Here are some points:
Array([-76, -33, -90, -46,  -7,  46,  33,  20, -41])
Array([118,   5,  28,  -8, -10,  35, -42,  -2,   2])
Array([ 24, -31,   4, -14,  13, -16, -10,  63,  11])
Array([-119,  -87,  -50,  -26,  -17,   87,  -33,  -87,   12])
Array([-26, -38, -59,  30,  -9,  28,  11,  29,   9])
Array([-45,  -1,  13, -55,  -1,  28,  -5,  12, -10])
Array([-84, -28, -49, -62, -31, -23, -33, -38, -74])
Array([-25, -17,  36, -11,  34,  10,  29, -10,  24])
Array([ 48,   4,  -7,  43,   6,  31, -24,  32,   4])
Array([ -25,  -45,  -56,   92,   49,   58,   12,  -58, -109])
Array([ -9,   2, -18,   4,  43,   0,  40, -81, -50])
Array([ 23,   4,   6,  56, -40, -93, -10, -32,  76])
Array([-53,  32, -57, -48,  -4,  16,  10,  34,  14])
Array([-23,  -6,   5,  37,   7, -19, -40, -37, -26])
Array([-26, -31, -51, -24, -16,  -6,   3,  57,  16])
Array([-83, -69, -22, -12, -52,  34, -41, -50,   6])
Array([-87,  24, -75, -71, -48,  79,  11, 115,   7])
Array([  8,  26, -64, -52, -36, -63,  66,  35,  12])
Array([ 12,  36,   7,  14, -27, -14, -18,  -4, -11])
Array([-18, -36, -35,  55,  35,  31,   4, -33, -82])
Array([-21,  -4,  16,  44,  11,  -9,   1, -36, -34])
Array([ 49, -11,  25,  41, -14, -46, -34,  38,  43])
Array([  6, -36, -32,  22, -19, -63,   6, -26, -29])
Array([ 47,  -5,  -3,   5, -29, -33, -55, -17,   5])
Array([-65,  -3, -78, -76, -10,  35, -44,   8, -46])
Array([ 26,   7,  25,  55, -23, -74, -11, -15,  46])
Array([-44, -45,   0,  -6,  -3,  29, -23,  51,   9])
Array([-19, -20,  38, -30, -29,  53, -45,  15, -18])
Array([ -19,  -64,   79,  -34,  -78,   35, -118,  -32,    2])
Array([ -7, -22,   8, -16,  29, -14,  21,  29,  50])
Then 21 other points, each followed by its number:
Array([ -9,  31, -45,  21,  12,  21,  21,  -6,   1]) 0
Array([ -42,    7,  108, -111,  -94,   34, -107,  -11,   37]) 1
Array([ 17,  30,  64, -14, -10, -21,   6,  -3,   5]) 2
Array([ -6, -22,   2,  13,  14,  36,  22, -18, -28]) 3
Array([  3,  -9, -35, -19,   4, -12,  46,  24, -33]) 4
Array([ 18,  -6,  -7,  21, -23, -15, -28,  16, -23]) 5
Array([-97, -57, -42, -41, -51, -14, -63, -58,  42]) 6
Array([ 50,   1,  -1,  39, -28, -70, -19, -36,  51]) 7
Array([ 27, -37,  51,   4,  26,  30, -20,  19,   1]) 8
Array([ 27,  33,  38,  -6, -36,   4,   4,   6,  13]) 9
Array([ 43,  51,   0,  -2, -31,  20,  14,   8,  65]) 10
Array([-63,   4, -12, -50, -14,  24,  -2,  21, -55]) 11
Array([-43, -49,  53,  -9, -17, -37, -12, -54,   1]) 12
Array([  4, -73,   6,   7,  95, -35,  59,  -2, -37]) 13
Array([-94, -37, -10, -10,   0,  86, -26,  -6,  -1]) 14
Array([ 10, -10, -11,  44,  27, -12,  -7, -44, -62]) 15
Array([ 50,  47,  46,  38,  29, 106, -26,  33, -25]) 16
Array([ 67,   1,   4,   5, -28, -34, -36,  -4,  11]) 17
Array([ 13,  -8, -23,  34, -34, -57, -32, -28,  59]) 18
Array([  6,  15,   3, -24,  -4,  67,   7,  28,  46]) 19
Array([ 31, -34, -33,  64, -22, -66,  -5,  -9,  68]) 20
Which of these numbered points is nearest to each point below by angle, seen from the average point of the first points? Its number follows each.
Array([ 63, -27, -10,  59,  20, -19,  21,  15,  27]) > 20
Array([-12, -20,  66, -23, -44,  47, -67,   1,  -5]) > 1
Array([ 40,  58,  -3,  10, -40,  -5, -11,  -9,  60]) > 10
Array([ -49,  -52, -127,   -5,   28,   50,   76,    8,  -44]) > 4
Array([101, -48,  37,  17,  -9, -50,  -7, -38, -37]) > 17
Array([ 87, -25,  31,   1, -16,   4, -25,  -5,  -6]) > 17
Array([ 46, -63, -21,  60,  46, -25,  35,   6, -14]) > 13
Array([-42, -26, -26,  13,  40,  49,   4,  13,   5]) > 14
Array([-66, -72, -74,  -3, -58, -12, -34, -59,  25]) > 6
Array([-78, -20, -83, -61, -80,  16, -35, -23,   2]) > 6
Array([ 31, -14,  15,  15,  41, -45,  29, -33, -67]) > 15
Now 21 new points, numbered from 0 again:
Array([ -6,  51, -66,  50, -17,  18,   0, -16, -21]) 0
Array([-29, -17,  40, -22,  48,  30,  -6,   7,  -1]) 1
Array([ 56, -64,  45, -44, -15, -38, -71,  69, -32]) 2
Array([-80,  -6, -32, -18, -44,  14, -21, -36,   1]) 3
Array([ 59,  38,   6,  39,  21, -53,  48, -17,  10]) 4
Array([-17,  25, -33, -15,   5, -30,   9, -45, -62]) 5
Array([ 11,   3,  31,   9,   5, -21,   9, -10,  52]) 6
Array([-74,  -8,  20, -83, -43,  12, -30,  29,  48]) 7
Array([ 29, -14, -10,  20,  32, -26,  44,   6, -19]) 8
Array([-29,  12,  20, -46, -31,   9, -16,  21,  17]) 9
Array([ 38,  10,  77, -14, -21, -24, -33,  20,  25]) 10
Array([ -7,  26, -35,  14,  49,  -6,  41,  52, -22]) 11
Array([-46,  40, -38, -43,  -9,  11,  36,   6, -32]) 12
Array([-20,  84, -33, -88, -45,  42, -39,  65, -13]) 13
Array([-26,   4,  58, -50,  45,  -5,  38,  45,  45]) 14
Array([-45,  19, -33, -19, -16,  51,  -4,  19, -15]) 15
Array([-65, -43, -40, -30,  48,  56,  54,  73, -16]) 16
Array([ -1,  42,  -7,   8, -29, -31,  14, -42, -65]) 17
Array([-114,  -64,  -56,  -31,  -51,   60,  -49,  -72,   16]) 18
Array([ 73,  -9,  11, -11, -23, -64,  -9,  12, -61]) 19
Array([ 67,  55, 100,  62,  24, -87,  42, -76, 108]) 20
The same question for these:
Array([ 25,  25,  40,  -1, -32, -51, -24,  69,  28]) > 10
Array([-50,   1,   9, -72,  10,  25,  48,   0, -27]) > 12
Array([ -6,  34, -47,  45,  11,  27,  29,  -3,   2]) > 0
Array([ 94, -19,  29,  20,  -7, -51, -13,   8, -42]) > 19
Array([  7,  26, -42, -28, -22,  51,  -5,  15,   3]) > 13
Array([-55, -35,   0, -39,  -9,  23, -35,   1,  98]) > 7
Array([-30, -44,  -5,  16, 113,  57,  77, -13, -67]) > 16
Array([-96,   9, -49, -83, -63,  68,  -4,  68,   5]) > 15
Array([-63,  20, -15, -12, -70,   2, -40,  -6, -21]) > 3
Array([-58,  -1, -55, -13,  -3,   7,  -1,  -3, -22]) > 12
Array([ 62,  32,  64,  48,  25, -57,  23, -35,  69]) > 20
